A single turn carries every row of the set below to another of its rows. Some are shown first; where does it send the rows asked next?
Sudiv: [16, -24, 32, -2, 0, 22, -15, 5, 5, -11, 1, -1, -2, 14, -1, -10, -31, 8, -6, 1, 10, -18, 10, -8, 12, 8]
kuz: [5, -12, 6, 22, 0, 14, -15, 4, 3, -8, 17, -12, -7, 14, -2, -6, -15, -14, -5, 11, 21, -13, 6, -9, 23, 4]
gev: [29, -7, 27, -3, 12, 12, -8, 4, 10, 4, -2, 2, -4, 18, -2, -19, -10, -2, 7, -2, 6, -19, -14, -10, 19, 11]
kuviv: [4, -24, 26, 4, 5, 2, -21, 5, 19, -1, 10, 4, -18, 12, -8, 2, -9, 7, -11, 2, 5, -11, 23, -16, 0, 15]
galu: [14, -7, 17, 6, 4, 10, -8, 20, 3, 2, -6, -2, -4, 6, 0, -6, 3, -12, 7, 19, -4, 0, -8, -16, 17, 2]
depe: [17, -7, 23, 5, 18, 27, -10, -17, -3, -11, 11, 6, -10, 13, 4, -1, -6, -1, -19, 17, 6, -6, 7, -13, 2, -4]
mugu: [19, -21, 17, 2, 21, 11, -6, -10, 15, 11, -8, -5, -21, 6, 1, -10, 10, -7, -6, 4, -5, -12, -16, -14, 11, 6]
bep: [19, -10, 10, 7, 16, 5, 3, -5, 11, 14, -8, -5, -16, 3, -2, -15, 13, -1, -1, 0, -3, -5, -12, -13, 12, 4]
meb: [3, -17, 22, 11, 13, 14, -13, -11, 2, -5, -3, 1, -4, -6, -14, -10, -9, 16, 11, -9, 20, -27, 6, -16, 0, -9]
dapa: [9, -10, 3, 8, 16, 14, -16, -18, 13, 4, 18, -8, -12, 17, -4, -14, -6, -2, -9, 11, 11, -12, 7, 4, 20, -2]
Pufi: [11, -15, 16, 17, 9, 7, -9, -5, 2, -3, -3, -8, 2, -13, -9, 6, 1, 9, 14, -4, 6, -17, 10, -14, -4, -14]
sonib: [18, -21, 27, 16, 2, 13, -6, 10, 9, 3, -9, -9, -19, 4, 7, -16, -4, -12, -2, 4, 10, -12, -15, -29, 14, 10]
Pap: [3, -24, 24, 29, 1, 30, -10, 15, 3, -6, 8, -20, -8, -1, -3, -2, -6, -1, -13, 3, 0, -9, 6, -21, 12, 8]
saset: [4, -16, 22, 19, 6, 12, -8, 1, 0, -9, -7, -9, -1, -12, -7, -2, -7, 7, 11, -10, 18, -20, 6, -22, -2, -10]
roto: [8, -17, 0, 21, 3, 8, -16, -12, 9, 1, 15, -13, -15, 7, 1, 0, -4, -11, -9, 19, 9, -7, 9, -7, 19, -2]
kam: [8, -13, 24, 6, 13, 13, -10, -8, 4, -7, -7, -4, 1, -7, -10, -9, -12, 13, 13, -13, 18, -25, 7, -14, -1, -9]
dufa: [16, -2, 23, 20, 14, 30, -9, -10, -4, -8, 16, 0, -8, 10, 3, -3, -1, -1, -18, 18, 5, -3, 8, -18, 4, -4]
kofol: [11, -8, 17, 17, 8, 23, -25, 2, 25, -5, 9, -9, -22, 7, -22, -4, -7, 9, -11, 12, -13, -11, 9, -13, 1, -4]
lapu: [16, -2, 23, -11, 13, 15, -8, -1, 11, 9, -8, 4, -7, 10, -2, -24, -7, 0, 5, 10, 0, -10, -8, -12, 21, 8]
demu: [24, -10, 19, -7, 12, 3, 0, 0, 9, 6, -11, 5, -11, 14, -1, -22, -5, 1, 5, -4, 9, -11, -12, -8, 13, 5]
subi: [0, -13, 25, 14, 12, 10, -18, 11, 18, 2, 19, -2, -12, 12, -16, -1, -1, 8, -10, -6, 3, -14, 19, -16, 6, 20]
Gipe: [0, -13, 26, 15, 11, 11, -19, 10, 20, 4, 19, -3, -13, 13, -15, -4, -1, 11, -9, -5, 3, -13, 20, -16, 5, 18]
noz: [19, -5, 26, 14, 7, 27, -10, -11, -7, -13, 12, 3, -8, 9, 6, -1, -13, -3, -16, 19, 11, -7, 9, -23, 7, 1]
lopun: [6, -6, 23, 11, 7, 26, -24, 5, 17, -16, 5, -7, -18, 9, -26, -4, -22, 2, -11, 3, -2, -22, 5, -19, 9, 9]
saku: [23, -25, 16, 7, 4, 13, -14, -3, 8, 2, 9, -6, -2, 5, -1, 11, -5, 8, -6, 14, -15, -6, 15, 0, 6, -1]
Vig: [7, -17, 16, 11, 16, 9, -12, -18, 4, 0, -1, 0, -3, -9, -15, -2, 0, 17, 11, -4, 9, -24, 7, -11, -2, -10]
Vigu: [7, -15, 17, 8, 18, 11, -8, -17, 7, 1, -6, -7, -3, -11, -11, -3, 0, 13, 9, -10, 7, -21, 7, -12, -3, -11]
rigol: [13, -12, 20, 11, 6, 9, 3, 13, 3, 0, -12, -5, -14, 6, -1, -19, -2, -9, 1, -6, 14, -10, -16, -24, 15, 10]
Vin: [11, -9, 13, -3, 17, 11, -6, -3, 10, 11, -10, -4, -14, 1, -2, -8, 10, -8, -2, 17, -11, -4, -9, -16, 18, 6]
Gamiz: [4, -19, 21, 21, 5, 11, -12, 0, -2, -9, -3, -2, -1, -8, -13, -3, -8, 10, 13, -5, 19, -24, 6, -19, -1, -10]
Konot: [2, -17, 10, 6, 10, 16, -17, -11, 9, -7, 10, -7, -16, 18, -1, -17, -20, -9, -11, 6, 26, -17, 4, -6, 20, 2]
zeko: [6, -11, 26, 3, 5, 18, -7, 14, 7, 1, -13, -3, -14, 5, 3, -25, -7, -10, 0, 12, 9, -5, -10, -25, 18, 7]
kiga: [3, -20, 23, 4, 24, 32, -10, -14, 15, 6, 6, -13, -13, 7, -7, -13, -4, 12, -18, -5, -6, -17, 4, -5, 11, 8]
Molo: [32, -12, 18, 14, 5, 6, -8, 15, 8, 7, 3, -3, -4, 11, 2, -4, 7, -7, 8, 10, -5, -6, -10, -9, 12, 1]
Zetaf: [10, -12, 19, 0, 12, 21, -27, -2, 23, -13, 3, -2, -21, 13, -23, -3, -18, 7, -12, 8, -6, -17, 7, -9, 1, -1]
Fadat: [6, -23, 25, 6, 3, 1, -21, 3, 20, 0, 11, 3, -18, 10, -8, 3, -9, 8, -10, 3, 4, -12, 24, -19, 2, 17]
tuz: [13, -1, 26, 11, 19, 33, -8, -13, -6, -13, 14, 3, -7, 13, 0, -6, -10, -2, -18, 10, 11, -11, 4, -18, 9, 4]
puz: [26, -12, 13, 11, -1, -3, 1, 12, 2, 4, -8, -1, -7, 4, 1, -4, 3, -7, 8, 7, 1, -3, -9, -16, 13, 4]
Fefun: [6, -19, 15, 21, 9, 8, -12, -7, -1, -4, -1, -4, -2, -12, -14, 5, 2, 11, 12, -1, 9, -21, 8, -16, -2, -12]
desuz: [14, -10, 20, 18, -5, 18, -25, 5, 19, -12, 5, -7, -19, 3, -20, 2, -20, 4, -8, 15, -7, -15, 11, -21, 5, 3]

Pufi moves to saset
sonib moves to gev
And these:
bep moves to puz
Vin moves to galu
dapa moves to roto
kiga moves to saku
depe moves to dufa
meb moves to Vig
lopun moves to Zetaf
subi moves to kuviv

